The rows of M fall into several groups and each row is roughly a mix of its group's hidden directions.
M (68 x 10):
[[ 11.1 -34.1  30.3  16.3  18.0   7.3  11.2  11.2 -34.8 -15.0]
 [  1.2  22.3   5.0  26.6   5.2 -11.5 -37.4   3.7 -40.1  11.6]
 [-27.2  28.1  14.5   6.0  26.1  31.0  23.2  15.6  -0.9 -18.4]
 [ 21.4  23.6  32.0 -12.3  21.3   6.2  11.8  10.9  39.8  -3.3]
 [  6.0 -41.6   9.2  -1.0  -2.5  18.7   3.4  18.1 -14.0 -42.4]
 [ 17.4 -20.6 -11.9   4.3 -29.4  18.5  -1.0   9.0  28.8 -39.2]
 [ 22.2 -37.4 -11.1 -13.0  13.7 -20.2   6.3  -7.1 -40.3  -7.5]
 [-32.2 -13.4  27.1  -7.3  22.1 -12.2   6.3   4.3 -41.6  10.3]
 [ 19.0 -12.2  16.0  -8.8 -21.6 -33.8   3.0 -30.3  33.7  -5.6]
 [-24.8  16.8 -14.1   7.8  21.1  17.7 -15.9  19.3 -43.4  10.8]
 [ 17.2  38.1 -18.4  12.1   4.3  13.4  -9.9  24.9  37.4   1.8]
 [ 25.2 -42.3  11.4  23.8   4.0   8.0   5.4   3.3 -22.1 -28.4]
 [ 31.8  -3.0   5.0  30.0  -5.6  34.8   0.6  33.5  -0.4 -15.2]
 [ -3.8 -19.9  -6.7   4.8  17.3   3.5  34.7  33.2 -25.1 -28.5]
 [  2.4  15.1 -19.1 -21.8  -3.4   1.5  18.4  -4.5  48.4  27.5]
 [  8.2 -33.7  -8.4 -14.1 -36.8  -3.3   4.7 -38.0   3.4 -15.1]
 [  9.1 -34.2  23.7  -7.3 -15.3 -29.5  -2.2 -25.3   2.8 -30.3]
 [-11.1  -8.8 -22.7 -13.6  13.2  43.5  22.2  31.8   7.2  -3.9]
 [ 37.2  15.7   0.4  -1.6 -19.4  24.7  13.0 -14.6 -13.4  36.9]
 [  4.0  46.9  12.7   2.6  11.4  22.5 -19.5 -33.7   0.0  -1.6]
 [-16.1   7.6  -5.4 -28.2 -32.3  11.5   1.9   7.8  43.1 -17.5]
 [  1.3 -41.2  27.2   8.3  15.4  -7.5   8.9  -7.0 -37.4 -14.7]
 [-38.2 -25.0   3.8   5.8   9.8  -7.0  -7.6  28.8  -6.9 -36.4]
 [ 27.5 -24.6 -42.3  15.0 -22.9  -0.9  -6.0 -14.0 -15.4  12.9]
 [ 46.0  24.8  13.6  10.1  27.6  -2.8   5.3 -11.3  19.6  14.6]
 [-15.2 -43.8   6.0   7.9 -11.5  10.2   2.4  17.3 -26.8 -32.1]
 [-24.0   7.9 -12.0   0.1  -0.4  25.9 -11.7 -31.4  15.6  41.5]
 [-15.6 -16.9 -38.0   2.6 -45.4  15.0  -9.0   4.7  -7.7 -10.6]
 [ -0.5  20.3  46.5 -24.9  21.9 -20.4 -13.0  -6.9   1.1 -15.0]
 [-25.0   8.1 -12.8   2.0  23.3 -38.5 -12.1 -25.5 -18.6  22.8]
 [ 27.0 -38.8   0.3  -3.5 -10.7  11.1 -23.9  23.5  -2.7 -30.3]
 [  2.4  13.8 -15.9  18.0  30.9 -26.6 -17.9   3.2  36.7 -20.6]
 [ 40.4 -19.6 -12.1   4.0 -30.9 -33.2 -15.5   3.8  -4.1  -6.3]
 [  1.0 -42.5   2.5 -33.2 -10.0 -12.7   8.0 -13.1  22.0 -25.2]
 [ 13.8 -36.1   9.5 -23.3 -17.7 -25.0  -1.2 -19.3  24.7 -22.2]
 [ 15.5  -0.8  20.5 -16.6  33.1 -12.7   5.5  -5.8 -37.2 -30.1]
 [-25.5  -4.9 -29.5  22.7  -3.3  35.0  27.5  20.0   5.5   7.0]
 [ 10.3  48.0  10.3  22.1 -14.0  14.3  -4.8  12.5  17.2 -25.8]
 [-39.7   1.9   1.8   6.9 -10.2  13.7  13.6  25.9  38.1  17.7]
 [ 28.0 -31.5  10.4  -5.1 -17.6   6.9  18.1   3.2  34.6 -27.1]
 [-22.4   0.9  -3.6  11.6  18.8  38.3  20.4  24.5 -30.1 -12.1]
 [  5.7  20.3   9.5 -36.6 -29.6  15.1  14.1 -13.2  30.6  15.8]
 [-27.9  10.8   9.2 -38.4 -19.7   1.8   5.5   5.1  39.0 -10.9]
 [-12.0   0.5 -37.7  19.4   3.0  41.4  11.0 -17.0 -10.7  18.8]
 [ 10.1 -19.3  13.2  13.0  -3.5  31.0  37.9  14.2  11.4 -31.3]
 [-41.7  -1.5 -17.6  -0.8  18.2 -40.3 -18.5 -10.3   2.9  -8.5]
 [-39.2   4.2 -10.6 -24.1 -17.3 -14.0  -1.5 -22.2 -21.4  29.1]
 [ 17.6   6.3 -12.7  -8.6  -7.5  19.8  28.4  11.0  49.3  12.4]
 [ -7.1   9.5 -18.7  -2.7 -34.0  26.9   2.7   7.4 -32.2  32.6]
 [-10.8  30.7  11.6   2.6  35.4  30.6  13.7  -7.8 -21.4 -21.2]
 [-12.2 -33.1  20.9   5.9  14.9  -3.1   1.3  22.4   2.9 -45.7]
 [-27.7 -22.9 -30.6  14.4  -6.6  22.6  26.7  21.4   8.5  17.6]
 [ 23.3  15.3  18.4   3.8   7.6 -12.5   8.9  23.6 -17.7 -47.4]
 [-26.3 -26.7   7.0  -7.3 -11.1 -16.8  16.4  39.1  27.5   8.1]
 [-30.8 -13.0  29.4  -6.3  28.2 -10.7   1.3  26.5   3.5 -30.0]
 [ 11.9   4.3  38.4 -29.3  18.3 -31.0 -19.1 -15.8  -7.9  -8.6]
 [ 35.3   4.4  23.9 -10.3  -2.8 -37.1 -15.3   3.2 -10.3 -29.4]
 [ 20.5   6.5 -28.9  14.5  10.6  26.7  -1.1 -29.8 -36.0  -4.4]
 [-18.3  -0.6 -13.2   3.2  17.9  44.7  22.1  30.1 -16.0  -7.0]
 [ 15.1   8.2  -3.0 -15.0 -14.2 -17.0  13.9 -19.5  50.9  18.8]
 [-38.2   9.7 -22.8 -20.9  21.0  23.8  28.2   7.4  -1.3  13.2]
 [  9.1 -13.5  14.8  16.4  10.3  20.4   2.3  42.8   8.8 -36.8]
 [ -7.6 -25.9   9.5 -26.7  -2.9 -26.1 -21.4 -22.1  11.9  35.0]
 [  2.6  18.5  14.5  15.3  -5.0 -38.2 -31.9 -24.4 -22.4  11.9]
 [-13.0 -20.4  20.3 -12.3  21.5 -33.2   0.3 -18.9  22.8 -30.8]
 [-18.2  32.4  10.1  27.6  12.4  -8.6  -7.8  -9.7 -41.3  14.2]
 [-25.6 -41.1  22.9  -8.3   3.2 -14.1   7.0  -8.8 -30.1 -19.0]
 [ -7.1 -36.9 -23.0 -32.3   5.7  18.5 -16.0  25.1  -5.1 -16.5]]

Here is one row of each group, with its name. Which group are the others in?
[-38.4   5.0  -5.3   0.9  22.5   8.5  -5.5   5.2 -48.7  -1.1] => <32>
[  9.5  24.7 -20.9   7.3  -2.7   8.7 -12.5  23.2  48.1 -16.3] => <14>
[-25.5 -12.4  -8.5   7.6  18.9  22.0  38.4  31.3 -11.0 -13.8] => <96>

[ -0.6  43.0  16.9   4.8  26.8  26.6   4.0  -9.2 -14.2 -25.5] => <96>
[-24.4 -27.7 -28.4  -0.6  17.6  25.8  18.2 -11.7 -17.0  25.2] => <96>
[-37.5  -4.9 -11.9  -2.4 -11.6   8.1 -10.0  38.7  14.9 -30.7] => <14>
[  7.8 -48.6 -24.1  -8.8   8.2 -11.4  12.8  -3.1 -32.1   7.5] => <96>
[-10.4   3.0 -11.3 -24.4   0.8   7.1  40.3  -9.2  42.5  11.5] => <32>
[ 26.0 -28.0  -4.5   1.1 -11.7 -30.8  10.9  31.0 -14.6 -26.1] => <96>
